In the rows, 128 means zero.
Each run below is a few steps of one of 6 hidden systems, one row a step.
run 1, X (8 x 22):
[[147 162 172 109 109 155 160  98  82  98 184 124 109 106 125 138 180 100
  132 115 163  92]
 [155 168 113  81 121 146 121 135 123  96 144 106 116 130 119 152 203 125
  154  59 156 107]
 [147 156 145 115 100 144 110 112 160 126 180 128 141 115 106 124 192 101
   81  77 133  78]
 [110 184 117 114 112 116 101  98 142 154 110  88 151 131 139 151 185  96
  122  72 105  84]
 [110 135  76 109 126  87 107 105 196 145 153 108 144 147 135 132 160 114
   67 100 130  96]
 [113 164 114 149 138  72 118  79 152 159 145  95 150 112 169 157 105 104
   99 127 115  70]
 [152 144  57 136 168  73 136 137 169 161 132  82 120 143 171 146 101 147
  113 117 134 115]
 [175 140 121 169 147  97 158 128 136 162 168 101 131 138 170 112  79 117
   80 168 142 100]]
run 2, X (8 x 22):
[[105 112 112  89 124 137  73 145 136  74  88 152 144 120  98 159 131 158
  189  96 131 156]
 [113  97 172 151 111 154 105 126 170 139 144 187 123  72  75 122 126 150
  106 107  92 129]
 [ 64 137 141 140 120 140 144 108 111 184  61 127 103 114 117 137 156 133
  152 108  68 153]
 [ 62  77  96 100 122 112 164 101 149 124 141 151  89 148 114 113 154 140
   89 151 138 167]
 [ 82 127 155 126 133 102 156  63  90 100 155 142 103  78 145 174 104 129
  155 152 141 109]
 [156 123  93 108 165 126 161 146 136 112 148 127  62  93 125 163 134 189
  167  84 150 144]
 [171 139 177 152 118 166 188 122 108 154 183 134  81  98 118 106 155 128
   93 124 132 111]
 [133 170 124  96 112 152 164 119  70 126 105  84 110 165 146 129 194 109
  153 111 145 133]]
run 3, K:
[[ 64 120 143 137 157 132 109 152 123 138  90 171 116  92  86 148 136 122
  195 102  89 156]
 [ 58  93 147 134 166 112 140 137 128 115 161 194  99  88  88 135 125 106
  159 141 130 145]
 [ 46 142 145 133 157 100 141  98  97 133 124 150 107  86 122 169 135  97
  184 123 110 121]
 [ 87 123 130 117 160 115 153 112 137 120 164 161  71  63 102 169 152 144
  160  85 129 122]
 [101 155 173 152 157 130 172 117  97 154 172 148  86  75 114 143 158  89
  148 112 120 100]
 [ 83 147 133 104 134 142 162 115 118 145 140 134  80 110 100 140 214 108
  143  76 119 125]
 [100 141 154 111 128 128 150 101 125 112 202 151 109 106 105 130 191  79
  107 109 152  90]
 [101 181 141 114 120 124 114  99 131 141 145 113 138 111 120 152 199  82
  129  70 114  76]]
run 4, P:
[[121 130 190 167 106 130 105 108 126 133 161 156 175 113 121 106 100  80
   91 169 116  92]
 [ 79 127  78 115 133 104 106 135 128 145  44 104 148 175 144 135 121 133
  159 136 105 166]
 [126  79 121 130 124 107 127 108 183 108 190 165 123 113 117 116  99 147
   63 156 151 123]
 [113 156 133 158 156  95 117 114  96 143  88 110 140  98 162 173  65 131
  190 140 105 118]
 [161  83  81 117 151 135 153 177 164 126 139 142  81 139 112 110 124 186
  116 121 147 177]
 [153 149 185 161 143 127 154 120  73 114 175 138 128  96 147 133  89  93
  147 171 151  98]
 [142 136  79  84 136 140 133 158 104 103  82  98 109 166 134 141 158 157
  183 102 151 168]
 [170 118 175 123 100 160 119 122 136  84 202 164 134 100  98 115 141 121
   94 127 162 100]]
run 5, G:
[[132  95  65 106 162  77 111 145 179  87 172 139 133 147 134 134 101 136
  111 141 175 131]
 [151 131 132 185 187  95 118 169 152 160 149 146 130  86 133 138  58 127
  148 135 111 113]
 [149 114 111 142 177 143 164 212 110 152 123 138  94 161 111  89 136 116
  156 141 137 177]
 [144 122 173 148 122 137 150 133  82 109 169 144 147 150 135  90 107  76
  109 199 159 122]
 [161 163 128 105 146 123 109 147  78  69 135 111 150 134 148 158 119 109
  200 127 175 112]
 [167 120 141 112 129 147  81 166 165  81 179 167 149 109  84 124 148 124
  128  92 154 113]
 [120 148 175 164 130 152  78 165 122 156  87 150 169 110  99 120 122  97
  167 110  77 124]
 [ 77 104 114  97 113 141 106 153 120 111  84 145 150 189  99  96 167  98
  140 143 127 176]]
run 6, F, 8 rows:
[[131 158 144 149 134  90  83 102 115 108 127 116 185 110 162 163  67 105
  154 150 129  84]
 [160 109  90 115 151 132  98 172 175 111 121 143 108 103 104 152 117 193
  160  76 131 151]
 [135 113 169 184 152 141 132 182 121 164 138 167 139 129 105  80  95  90
  123 170 108 141]
 [103 154  93 115 154 116 142 148  83 140  65  94 117 161 151 145 139 120
  196 124 125 158]
 [115  76 132 100 109 128 120 114 116  52 146 164 137 142 120 123  97 144
  127 182 174 157]
 [153 175 176 145 130 135  90 125 101 109 132 130 158  76 130 169 109 113
  184 101 121  83]
 [131  99 121 111 133 169 126 179 152 127 117 162  92 119  74 114 171 162
  147  82 117 173]
 [ 76 131 180 160 125 136 143 129  86 158 118 151 147 144 116  92 136  56
  125 176 102 133]]
run 7, B (8 x 22):
[[ 53  98 126 156 152 113 147 139 153 188 118 164 104 125  98 103 137 107
  109 139  84 157]
 [ 41 103  84 100 151  85 158  92 137 126 126 136  87 129 131 152 147 132
  134 132 133 150]
 [115 131 103 118 167  81 142  98 149 105 183 134  92  74 142 183 112 149
  144 105 155  98]
 [182 158 113 148 162 126 156 146 145 167 148 105  81  83 138 155 126 168
  141  74 118 108]
 [168 148 124 140 147 149 187 165 125 177 163 110  83 143 124  94 180 110
  100 108 134 127]
 [100 172 143 114 122 132 167 107  82 145 143 102 118 154 136 120 199  63
  127 125 137 107]
 [126 167 119  80  96 125  99  88 125  87 141 100 154 139 136 157 187 105
  127  89 155  85]
 [166 163 141 138 109 125  63 124 172 131 148 120 182 108 122 140 134 113
  104  83 116  70]]
run 8, B, 8 rows:
[[147 126 127 172 158 138 105 186 153 179  81 140 126 103 112 127  91 158
  160 104  77 152]
 [106  84 101 131 160 130 165 182 135 149 130 154  94 169 103  80 143 116
  117 155 135 185]
 [ 51 129 135 121 163  96 158 108  78 109 135 146 108 119 132 150 130  85
  180 159 142 136]
 [139 134  98  83 140 118 114 121 128  68 135 124 106  98 129 185 136 173
  184  82 161 127]
 [188 140 155 158 161 145 120 178 151 136 180 155 113  72 100 131 120 136
  142  87 129 104]
 [125 143 139 147 137 166 154 175 116 195  90 124 100 140 103  98 178 115
  142  99  86 156]
 [ 69 115 122  92 125 128 150 124 119 110 157 149 116 163 101 104 201  75
  113 136 153 141]
 [ 67 157 140 108 125  99  95  77 122 100 132 134 149  90 126 184 147 101
  167  99 125  87]]
run 9, K:
[[186 160 114 111 106 158 156 114 119 142 114  79  89 119 148 148 161 183
  129  76 128 124]
 [201 129 165 136 100 177 164 143 114 129 178 128 112 139 120  83 152 126
   79 139 153 121]
 [131 156 145 109  67 165 113 113  98 136  83  95 165 182 132 101 181  99
  109 127 118 129]
 [144 103 117  93  78 137  75 113 176  79 146 140 169 149 109 117 141 145
   79 122 151 122]
 [147 151 150 165 110 115  66 122 152 145 115 118 202 129 142 124  85 102
  103 140 101  90]
 [130 108  79 141 139 115  90 167 195 169  83 126 143 146 116 115 109 161
  110 105  90 155]
 [119  96 105 161 165  87 144 156 144 149 145 140 138 161 145  93  70 107
   98 196 137 147]
 [102 132  72 117 146  85 139 113 111 135  73  86 127 164 176 151  94 147
  157 156 131 152]]
run 10, G:
[[ 72 128 164 159 159 107 183  99  95 156 159 153  88  87 130 139 121  97
  140 157 116 120]
 [101 145 119 103 162 120 191 123  85 119 164 124  70 122 130 145 180 104
  162 116 159 129]
 [128 154 164 128 130 128 157  97 120 124 208 139 105  91 118 135 174  87
  106 110 149  77]
 [128 193 142 125 138 137 134 129 107 154 133 103 120 110 126 151 193  88
  159  67 115  88]
 [116 153 128 107 101 142 122 124 150 148 148 118 140 154 107 105 216  80
   82  88 124 103]
 [ 97 176 128 135 108 103  96  91 138 163 105  90 178 147 150 135 153  77
  106 113  99  83]
 [106 141  54  97 134  86 103 127 178 142 112  90 148 175 143 133 162 117
  104  98 130 120]
 [119 127  93 157 145  77 108 121 194 174 142 116 152 135 147 122  98 116
   69 134 107 100]]
run 11, F (8 x 22):
[[100 110 117 122 170  82 151 102 124  87 182 154  95  85 137 169  90 136
  155 148 165 120]
 [166 141 146 141 178 125 159 151 116 113 199 149  83  69 121 152 120 130
  161 108 157 107]
 [164 139 140 130 161 157 184 180  97 137 172 136  76 127 108 104 175 108
  146 114 156 139]
 [131 150 140 105 120 147 171 134  71 113 151 111 119 176 132  99 187  72
  130 148 166 130]
 [128 152 127  74  89 135 115  92 105  71 148 108 151 158 134 138 186 100
  123 117 172 103]
 [137 143 144 103  88 140  76 106 164  96 165 138 165 115 101 133 175 110
   95  84 136  84]
 [107 147 127 135 124 128  90 140 185 172 134 135 150 124  97 116 180  94
   94  73  89 100]
 [ 60 118  86 132 144  89 124 130 175 179 116 129 133 161 120 109 157  92
   89 126  99 135]]
run 12, P, 8 rows:
[[169 116 144 151 118 154 163 158 136 160 167 133 120 161 117  63 149 104
   61 155 138 134]
 [114 172 126 121 113 106 133  93  78 128 108  79 165 173 176 133 132  78
  133 163 141 105]
 [152 118  73  85  96 118  94 112 185 101 129 103 145 155 136 137 146 170
   86  97 149 125]
 [165 148 173 176 113 129  81 117 148 145 134 133 174  87 134 135  74 130
  110 127  98  84]
 [134 116  99 151 138 134 122 180 132 175  56 114 137 174 132  97 104 143
  137 145  93 180]
 [132  91 130 137 124 111 157 115 125 111 176 142 131 158 143  91  94 111
   72 203 164 135]
 [121 148 101 109 130  89 113  89  98  93  98  90 148 134 178 177  84 145
  171 147 150 119]
 [189  96 105 115 121 141 106 149 178  97 143 141 116 106 115 139 102 207
  118 101 145 143]]

Which system made each of these runs?
run 13, 2 rows:
[[151 130  87 122 113 142 161 128 146 177  86  86  86 148 143 123 152 186
  105  98 107 156]
 [127 117 146 126  77 132 168  65 112 129 151 110 125 152 154 103 129 125
   53 181 143 120]]

X
run 14 (2 x 22):
[[ 26 121 150 131 124 111 110 105 133 145 117 164 146 126  99 124 158  68
  125 136  95 127]
 [ 29 108  94 116 146  84 122  99 169 147 120 148 116 120 113 148 149 116
  120 116 104 136]]

P
run 15 (2 x 22):
[[146  92 124 125  82 171 111 148 162 145  85 137 134 157 100  87 141 173
   85 123 102 171]
 [111 114 148 148  80 131 117  86 106 138  65 116 160 145 155 122  72 151
  112 183  99 147]]

G
run 16 (2 x 22):
[[132 143 142 113 107 130 116  72 134 102 137 127 111  59 132 190 125 180
  148  81 124  98]
 [142 106 169 157 121 163 152 134 157 161 163 168  86  76  87 111 139 156
   93 105 101 130]]

F
run 17:
[[112 112 126 167 187 102 102 187 136 140 113 164 142 110 113 130  67 119
  182 146 110 150]
 [105  85 124 136 170 127 147 190 115 117 138 174 112 153  99  92 116 103
  154 171 147 178]]

G
run 18 (2 x 22):
[[210 137 127 101 106 167 110 151 108  74 117 111 131 129 133 142 120 179
  163 105 162 136]
 [188 127 187 133  87 192 103 155 100  95 124 147 154 125 103 104 124 135
  138 132 135 134]]

P
run 19:
[[145 131 103 132 191 130 170 187 115 145 132 131  66 111 120 139 137 148
  187  99 135 157]
 [133 139 131 119 175 140 176 173  96 122 173 145  76 122 105 122 178  96
  168 109 160 137]]

B
run 20, 2 rows:
[[133 142 101 105 148 136 134 159 166 143 161 131  94 121  95 128 205 121
  122  55 132 118]
 [120 176 167 155 145 127 126 136 124 166 166 132 140 107 113 123 171  55
  125 100 110  77]]

P
run 21:
[[149 112 142 157 100 153  75 151 174 160  83 143 159 119 104 110 101 163
  107 110  77 144]
 [ 98 118 125 167 128 127 113 144 139 191  49 125 145 144 130 111  95 137
  131 144  66 162]]

F
run 22, 2 rows:
[[191 100  95 122 127 137  93 172 195 114 146 138 139 136 110 112 114 175
   96 105 142 139]
 [109 132 162 193 158 121 142 157 117 196 118 145 134 123 125  98  96  84
  126 166  86 131]]

B
run 23 (2 x 22):
[[100 184 147 147 125 103 114  81 127 165 131 102 150  99 148 160 145  86
  124  99  96  68]
 [107 145  69  94 139 113 132 140 164 154 121  98 111 161 123 128 202 117
  115  74 126 128]]

G
run 24, 2 rows:
[[157 147  93 135 176  96 163 134 104 133 124  94  91 112 172 168  83 165
  178 129 146 130]
 [192 133 126 132 156 150 189 163  87 124 148 115  68 117 141 130 117 166
  163 129 161 149]]

K
run 25 (2 x 22):
[[204 144 112 128 142 129 143 175 129 122 179 105 138 173 142  91 138  99
  100 140 176 113]
 [176 180 148 136 125 131  98 149  94 113 136 100 186 157 148 120 127  71
  145 138 148  89]]

X
run 26 (2 x 22):
[[175 154 146 172 133 162 154 171 112 203  92 103 113 136 134  98 129 134
  127 119  87 141]
 [119 114 115 115 104 141 150 139 105 136 107 112 142 210 135  73 153  95
   94 177 141 163]]

X
run 27, 2 rows:
[[ 59 106  84 134 152  89 131 115 156 166  76 130 105 119 133 152 107 161
  143 123  88 160]
 [ 94  86 128 158 155  87 152 102 132 130 147 157 109  99 142 138  50 149
  125 188 130 142]]

F
run 28:
[[106  85 133 115  95 148 105 125 187 124 147 173 130 125  78 102 162 140
   70 112 117 142]
 [ 80 167 149 167 137 103 116 106 132 193 112 118 153 115 138 131 135  72
  117 121  77  92]]

F
run 29, 2 rows:
[[146 179 125 104 146 117 136 123 115 107 185 108 121 117 134 154 184  87
  145  84 165  76]
 [161 175 110 113 147 120 120 146 153 131 179 107 130 125 125 138 186  95
  119  66 146  78]]

X
run 30 (2 x 22):
[[ 53  95 125 109 130  90 132  92 117  85 153 158 140 144 129 128 115  93
  121 185 157 137]
 [112 133 115 119 135  96  99  90 127  95 103 123 133  82 150 194  77 175
  180 116 126 119]]

B
run 31:
[[184 128 177 177 143 168 140 187 125 161 154 157 116 104  99  91 119 120
  122 127 113 131]
 [147 146 164 134 111 172 142 161  57 131  92 118 142 169 126  92 146  92
  161 157 130 152]]

G
run 32, 2 rows:
[[131 118 122 112 162 127 123 147 159  99 174 166  90  68  92 163 144 155
  162  71 142 122]
 [129 154 170 157 138 155 165 132 124 184 152 140  86  80 101 126 173 116
  124  83  94 109]]

X
run 33 (2 x 22):
[[153 142 144 122 134 151  98 192 104 102 132 140 170 171 106  93 151  68
  155 138 151 131]
 [117 138 148 125 131 137  62 175 131 102 122 158 189 145  91 114 144  71
  159 120 127 121]]

X
